In the rows, zero is written as 128.
runs of hidden systems:
seq 1, betim (10 x 22):
[[ 94 155 145 116 154  90 158 128 162 149 106 157  83 142 169  73 162  86
  118 109 142 101]
 [ 96 112 161 150  96 151 191 144 134 153  59 146 119 104 156 143 109 113
  157 157 136 161]
 [132 120 161 144 184 106 124 208 144 115 116 170 124  98 119 134 185 106
  143 141 121 118]
 [109 102  89 104 109 135 175 167 179 125 145 130 155 125 162 107 162 157
  194 130 116 164]
 [114  44 126 143 131 151  95 154 115 152 171 116 118  82 124 176 152 108
  149 138  91 116]
 [125 123  83 121 166 128 106 159 131 158 177 160 105 145 102 125 123 213
  160 105 132 143]
 [171 122 122 107 104 184 112 117 151 167 183  89  85 164 133 155 134 130
  112 147  80 139]
 [154 105  84 162 200 105 106  87 114 170 107 113  81 151 154 134 110 148
  105 112 128 117]
 [137 194 141 107 153 142 151 138 130 156 106  64 118 144 110 168  87 165
  102 158 131 142]
 [180 139 121 123 183 113 141 106  83  83  95  95 127 155 150 127 170 104
   92 143  91 150]]
seq 2, Vov (10 x 22):
[[157  82 140 124 144 150 156 105 154 195 155 128  70 105 153  89 148 157
  118 125 135 144]
 [154 117 165 120 177 140 142 121 135 151 167  99 127 117 122 144 157 163
   86 206 126 168]
 [114 162 136  78 179  92 163 105  95 103 149 108 127 148 140  90 190 130
   92 145 120 146]
 [ 55 153 103 103 129 111 152 109  99 114 121  89 146 180 158 165 137 108
  131 175  98 149]
 [ 98 155 113 130 162 104 123 160  64  99  70 123 115 144 124 169 132  85
  135 103  93 108]
 [146 178 105 129  87 149 148 163 140 111  57 128 122 163 136 141  89 116
  168  86 109 127]
 [181  89 110 154 106 146 117 159 169 125  93  96 135  90 148 139 119  84
  159  83 108  94]
 [189 101 104 143 146 140 135 127 153 158 114  98 133  83 121 111  84 193
  142  84 162 129]
 [191 106 139 104 113 157 111 127 140 110 196  89 172  83  92 120 136 169
  117 133 135 138]
 [139 111  93 111 141 107  99  52 106 119 196 115 141 145 127  90 139 161
   96 124 141 128]]
seq 3, tema (10 x 22):
[[127  86 153 166 107 144  92 124 136 163 153 189 113  86  95 121  92 158
  134 118 172 116]
 [143 150 192 114 113 140 117 134 172 149 187 176 108 113  97  85 145 145
  103 143 161 120]
 [128  87 156 134 132 118 145  69 153 145 163 150 121 120 165  77 170 120
   97 170 150 146]
 [ 81  97 169 144 197  97 148 130 124 165 129 134 113  90 139 137 155 127
  103 186 149 133]
 [ 90 165 163  94 163 116 193 150  91 125 109 151 107 136 132 111 170 141
  124 158 123 172]
 [ 80 122 100 129 130 113 163 143 137 114 102 154 128 177 182 132 174  98
  166 162  91 159]
 [102  95  94 136 152 130 160 186 130 158  83 124  93 116 160 150 138 120
  187  96  96 130]
 [163 132 126 126  97 188 150 195 124 128 107 144 113 131 112 162 120 153
  180 120  88 170]
 [205 110  85 127 118 158 102 170 181 111 159 124 134 153 137 132 159 134
  164 112  82 134]
 [182  72  89 123 140 159 115 118 145 161 170  59 128 102 134 148 118 166
  134 118 107 134]]
seq 4, Zitiv (10 x 22):
[[ 79  99  97 168 140 117  90  97 110 135 144 140 155 161 128 183  95 155
  130 193 134 148]
 [111 190 147  78 149 111 112 157  91 119 152 123  93 127  88 115 149 112
  107  75 118  85]
 [114 113 115 142  77 162 171  91 100 132  84 154 103 173 170 131 118 114
  147 148 100 180]
 [150 141 129 164 168 102  66 163 180 134 116 124 120 138 129 158 131  77
  112 125 121  65]
 [147 121 138 111 134 138 198 115 110 158  79 102 101  78 143  85 110 160
  137  83 152 147]
 [160 123 160 157 105 140 114 145 164  83 125 128 196 122 118 159 131 112
  126 198 128 148]
 [124 121  74 106 176  76 124 112 138 121 157 116 145 119 138  72 148 168
  136  75 155 108]
 [ 77 105 147 116  61 171 137 127  85 133 153 112 149  94  98 176  98 135
  148 153 121 149]
 [160 150 120 140 156 111  75 131 107  89 153 201 113 180 103 107 160 131
  114 114 116 123]
 [ 78 148  99 101  81 146 153 113 161 187 131 102  89 161 156 131  94 131
  148 105 120 119]]
seq 5, foga (10 x 22):
[[ 86 150 139 143 103 108  82  73  95 134 132 162 111 143 104 122  83 110
   95 108 160  85]
 [117 165 162 118  76 149 141  94 120 160 122 175  77 139 113  87  87 139
  114  93 160 124]
 [154 137 172 164  89 142 135 101 185 157  96 175  99 137 151  94 107 103
  111 137 160 120]
 [124 141 177 139 156  99 162 131 191 162 106 144 121  92 144  80 130 130
  109 140 187 112]
 [100 119 186 136 124 128 169 145 162 139 132 158 158  86 126 114 138 154
  131 195 173 162]
 [ 87 110 138 144 152  87 129 141 149  97 152 194 166 133 137 105 180 134
  139 180 148 148]
 [ 27  90 107 120 135  98 139 139 124 144 164 169 127 128 150 119 165 133
  167 142 130 133]
 [ 88  82 128 144 137 140 123 160  88 151 138 197  73 134 131 148 164 117
  159 131  92 145]
 [136 119  90 130 155 139 126 177 155 165 134 168  62 169 152 126 160 135
  168 100  87 135]
 [161  84 119 120 146 157 148 168 167 174 134  90  83 109 163 140 165 106
  150 117  81 127]]
seq 6, Zitiv (10 x 22):
[[148  81 165 141 115 169 129 172 140 140 135  86 150  58 112 180 131 112
  140 161 112 132]
 [180 137 106 128 197 104 128 139 123 103 139 159 141 138 109  92 148 205
  128 124 148 161]
 [ 89 143 102  73  79 152 146 135 154 133 181  63 160 140 132 151 125 143
  153 147 107 138]
 [153  77 110 143 170 127  77 100  55 110 162 137 108 132 116 146 159 124
  106 129  91 132]
 [ 95 206 115 111 130 133 131 135 117 157 110 121  98 186 106 157  71 170
  127 124 134 131]
 [175 133 149 106 100 153 137 109 112 104 122 101 100 142 151 120 170  52
  101 116  72 122]
 [133 114  91 187 174  98 116  91 143 156  66 119 124 155 163 150  80 142
  122 144 150 126]
 [148 173 181  94 125 128 148 157 129 110 106  68 148  67  97 124 122 102
  105  98 143  90]
 [154  98 104 151 112 122 162  80 110  77  94 153 178 134 161  91 131 147
  143 144 143 181]
 [ 89 139 102 127 118  97  72 149 168 111 161 103 183 120 107 149 105 119
  143 114 146  69]]
seq 7, foga (10 x 22):
[[210 124 129 150 156 137  93 175 199 147 128 133 102 116 125 120 140 119
  130  97 121  94]
 [172  97 126 108 151 140 156 128 175 162 160  58 145  74 135 113 127 177
  126 131 146 137]
 [156 107 154 143 159 131  98 116 125 108 170  99 173 116 104 168 145 141
   87 209 127 148]
 [ 93 161  95  85 160  91 123  90  99  94 181 109 161 174 124 114 155 162
  107 150 129 143]
 [ 55 125 118 112  78 138 132  79  69 120 136 115 125 164 145 158 124  85
  123 149  95 136]
 [119 167 121 138 149 111 123 123  66 119  67 164  72 175 130 131 120  95
  118  87 108 114]
 [132 174 125 111  76 159 163 164 160 152  79 123  93 139 139 122  92 116
  166  75 117 117]
 [205 104 157 163 122 143 141 150 158 116  68 121 136  74 141 113 126  93
  131 102 136 116]
 [153 137 126 139 169 104 124 162 184 133 122 100 177  85 107 127  99 183
  135 129 180 112]
 [132  99 156 110  95 141 115 127 127  91 198 119 196  75  90 122 145 151
  126 159 147 141]]
seq 8, betim (10 x 22):
[[144 113 108 122  88 149  74 104 117 136 180 108 136 105  86 132  82 154
  125  78 141  95]
 [188 144 141 129 105 153  91  75 117 135 164 134 112 135  89 105  91 166
   85 110 153 124]
 [164 160 148 139 122 119 108  52 159 143 134 114 124 154 135 102  96 126
   66 148 163 112]
 [108 159 172 129 144  98 160  60 114 141  90 106 128 116 142 101 105 114
   68 152 175 123]
 [ 93 172 184 133 137 101 165 111 100  95  79 151 153 133 129 123 130 111
   98 183 156 149]
 [ 68 159 150 116 116  92 158 143 128  78 102 160 157 142 149 106 173  73
  138 150 127 126]
 [ 55 109 131 128  77 122 156 157 116 103  99 171 143 108 145 120 145  81
  182 110 122 123]
 [107 105 146 142  87 147 117 200 134 119 130 197 121  94 103 130 141 111
  185  94 122 115]
 [162  95 122 131  90 160 119 177 190 143 163 177 114 107 123  97 147 144
  178  91 126 125]
 [164  58 129 151 118 159 111 131 190 185 170 126 109  83 137 119 126 146
  142 123 137 119]]
seq 9, tema (10 x 22):
[[158 119  81 129  84 143  79 139 156 114 165 162 123 146 116 103 125 136
  165  59 118 102]
 [152  88 126 145  83 167  90 100 164 180 178 121 114 105 114 133  83 154
  126 113 147 109]
 [185 121 187 135 136 147  83 111 126 140 175 141 109  93  83 119 133 132
   74 137 143 111]
 [149 152 153 123 158 107 128  64 156 140 162 115 134 147 136  92 138 152
   65 178 163 138]
 [ 77 115 162 118 165  88 144  79  99 129 133  91 134 103 149 124 158  85
   76 173 139 115]
 [ 72 159 140 133 184  83 164 118  69 117  69 147 122 141 134 130 126 137
  113 150 148 146]
 [ 53 184 129 106 104 108 167 159 131 104  85 147 133 165 149 130 141  89
  159 132 117 128]
 [109 102  90 151  98 123 155 150 129 117  62 164 121 129 170 114 125  98
  191  78 115 129]
 [134 111 128 153  91 163 129 199 173 145 102 151 134  96 113 154  95 143
  192 108 131 126]
 [201 112 133 115  87 171 126 171 161 109 162 150 137  97 104  95 150 155
  163  91 120 142]]
seq 10, Vov (10 x 22):
[[169 124  76 143 145 117 128  59 135 140 107  76 145 142 151 114  75 171
  110 110 155 131]
 [133 132 161  97 107 146 109 123  98 113 169  59 165  68  76 152 111 126
   99 125 136 101]
 [152 130 105 134 109 117 116  48  70  80 125 148 152 152 124  90 109 147
  104 109 146 146]
 [ 88 161 145 130  92 118  74 100 149 128 158 100 157 139 103 159  85  97
   97 149 149  76]
 [ 99 110 158 141  93 127 131  88  60 122 102 177 107  92 114 101 106 106
  120  88 153 117]
 [133 155 164 177  94 133 100 121 175 119 105 171 160 148 113 145  81 124
  115 178 169 125]
 [100 111 169 129 117  98 138 134 151 125 128 165 130  67 132  70 151  88
  129  93 169  87]
 [ 91  95 130 168 112 127 145 116 156 145 125 179 160 120 137 125 101 179
  157 182 174 169]
 [111 125 161 130 170  95  97 187 147 107 171 176 144  94  92 117 178 127
  130 137 144 102]
 [ 75 126  98 112 103 125 155 125 148 142 159 192 117 171 150  86 145 170
  171 132 137 166]]
seq 11, vime (10 x 22):
[[103 140 161 115 168 112 131 166  93  92 157 178 142 134  99 132 187 141
  123 176 120 159]
 [ 84 135  77 118 114 114 131 151 164 111 137 141 139 195 171 138 164 103
  173 147  87 139]
 [ 93  86 132 133 136 139 124 172  97 148 111 113  93  97 136 178 149  71
  150 112  80 104]
 [176 135 106 135 144 160 146 195 113 131  87 150 104 132 111 146 116 175
  176  92 105 161]
 [214 133 134 112 117 162 128 163 197 127 141  78 131 118 137 128 150 110
  131 119  98 117]
 [179  67  87 144 180 121 126  84 108 139 123  62 133 102 155 134 129 146
  110 121 119 136]
 [135 150 132 109 152 139 102 129 111 136 179  82 153 122  75 171  96 195
  103 162 139 139]
 [145 159 114  79 123 127 116  89  94  81 187 117 138 174 117 101 171 129
   98 128 100 142]
 [ 85 137  88 138  97 126  87  72 105 132 130 103 122 187 145 171  92  93
  117 136 104 107]
 [101 179 156 106 133 127 127 137  57 137  99 130  80 119  89 141 101 112
  109  77 126  98]]
seq 12, vime (10 x 22):
[[152 172  88  91  98 135 157 130 150 126 101  83 121 144 142  97 101 134
  152  53 123 111]
 [183  94 162 150  88 160 117  93 108 116 107  89 145  69 116 140  95  94
  101 117 133 113]
 [162 150  98 138 165  97 105 103 130 122 126 129 150 123 102  95  86 198
  115  90 182 116]
 [111 147 163  86  63 144 143  79 148 126 186  94 162 108 116  98 120 132
   99 149 159 127]
 [108  99 119 163 133  96  82  56  84 106 144 181 132 147 131 107 128 118
  101 134 151 118]
 [ 39 181 135 109 100 113 129 127 145 169 143 153 108 154 113 126  88 146
  136 125 161 106]
 [118 131 189 128  87 140 157 118  96 112 103 195  95 119 133  90 158  75
  119 123 126 140]
 [116 132 111 186 135 101 121 139 187 146  62 175 124 159 163 126  97 118
  153 132 156 113]
 [103 122 188 111 146 118 185 171 151 155 108 114 121  49 132 103 151 113
  131 125 155 116]
 [157  83 124 169 139 126 148 136 141  95 108 177 174 115 144 112 145 163
  159 171 145 182]]

runs to name:
seq 13 (2 x 22):
[[156 152 131 107  82 146 142  76  93 120 102 117  87 147 142  92 122  84
  104  73 110 116]
 [148 164 137 160 123 133 134 108 152 162  51 104 103 140 143 145  56 115
  110 120 149 107]]
 | foga
seq 14 (2 x 22):
[[145 129 134 120 158 116 114  57 107 151 150 113  75 154 149  99 147 103
   64 123 120 109]
 [ 77 159 167 142 133 117 147  88 118 162  84 101 116 138 139 162  84 109
   86 182 152 127]]
 | Zitiv
seq 15 (2 x 22):
[[125 104 170 172 150 145 100 135  69 143 106 150 101 108  97 191 113 111
  106 164 116 131]
 [147 203 105  98 167 110 152 172 152 118 110 144 114 178 124  98 137 173
  146 100 128 142]]
 | vime
seq 16 (2 x 22):
[[135  97 198 141 146 147 128 133  59 134 130 160  99  72  90 139 143 121
   98 145 131 141]
 [131 185 133 122 166 105 139 136 174 127 139 167 127 194 134 103 150 164
  113 175 144 157]]
 | tema
seq 17 (2 x 22):
[[ 84 121  88 125 147 109 156 111  54  91 107 158 147 156 134 125 135 168
  152 136 123 180]
 [ 88 169 129 112  94 137  87 169 133 108 153 126 129 172 111 181 138  76
  139 139  83  97]]
 | betim
seq 18 (2 x 22):
[[ 85 178 200 128 122 116 156 145 139 146  82 133 107 107 123 130 116  79
  100 145 154  98]
 [137 152 156 134 119 126 194 147 134 103  70 180 145 116 136  83 127 156
  153 131 163 172]]
 | foga
seq 19 (2 x 22):
[[109 166  90 160 179  90  82 131  98 110  91 154 129 186 114 166  96 141
  123 129 130 115]
 [ 96 193 123  80  73 136 148 131 142 138 115  90 110 146 129 118 101  99
  136  74 120  92]]
 | tema
seq 20 (2 x 22):
[[145 133 142 148  94 161 113 163 146 137 108 185  69 169 141 139 146  72
  145 117  82 122]
 [157 116 138 160 147 138 147 142 189 194  82 133  67 129 171 121 122 107
  132 121 126 117]]
 | Vov
seq 21 (2 x 22):
[[ 82  87  81 148 115 131 115  82 105 182 139 147  93 146 144 136  84 162
  145 111 136 133]
 [120 153 188 132 111 160  93 165 120 163 142 163  69 123  85 162 121  95
  110 125 112  96]]
 | tema
seq 22 (2 x 22):
[[108 110  89 134  98 124 101 113  94  67 144 111 209 129 109 162 106 145
  150 145 125 142]
 [122 149  85 107 114 117  78 121  81  92 159 143 129 148  92 118 116 143
  140  58 120  99]]
 | Zitiv
seq 23 (2 x 22):
[[165 140 109 152 150 111  91 118 140 118 141 211 112 166 115  81 125 174
  127 103 156 130]
 [ 84 123 153 105  78 142 135 108 191 179 181  97 124 111 142 122 121 110
  118 152 143 103]]
 | tema
seq 24 (2 x 22):
[[ 74 110 115 101 139 128 131 139  49 109 143  78 147 104 111 181 138 120
  139 134  92 131]
 [147 158  97 113 105 149  98 170  87  78 133 151 136 165  87 154 126 143
  164  93  89 137]]
 | vime
seq 25 (2 x 22):
[[213 130 118 120 165 141 131  96  69  98 113  81 123 133 121 131 135 145
   91 121  98 157]
 [130 188  95 110 119 126 107 116 155 115 129  55 158 181 128 167  91 126
  114 143 115 110]]
 | foga
seq 26 (2 x 22):
[[164 169 124 110 199 118 104 105  94 140 150 100  89 172 112 138 137 153
   71 139 111 130]
 [109 174 128  94 127 134 167  86 100 137 105  58 118 169 152 152 112 114
   92 159 104 148]]
 | Zitiv
seq 27 (2 x 22):
[[113  98 161  88  73 141 165 115 122 106 169 118 162  59 124  80 160 117
  138 112 145 130]
 [114  94  89 176 166  93  90  79 123 118 140 154 168 156 136 141 111 168
  118 178 156 147]]
 | Vov
seq 28 (2 x 22):
[[111 151 153 115 198 122 132 155 149 184 160 122  83 145 122 150 150 159
  101 179 126 138]
 [123 143 154  84 143 140 187 140  90 117 131 135  97 143 145 108 195 116
  122 148  89 174]]
 | Vov
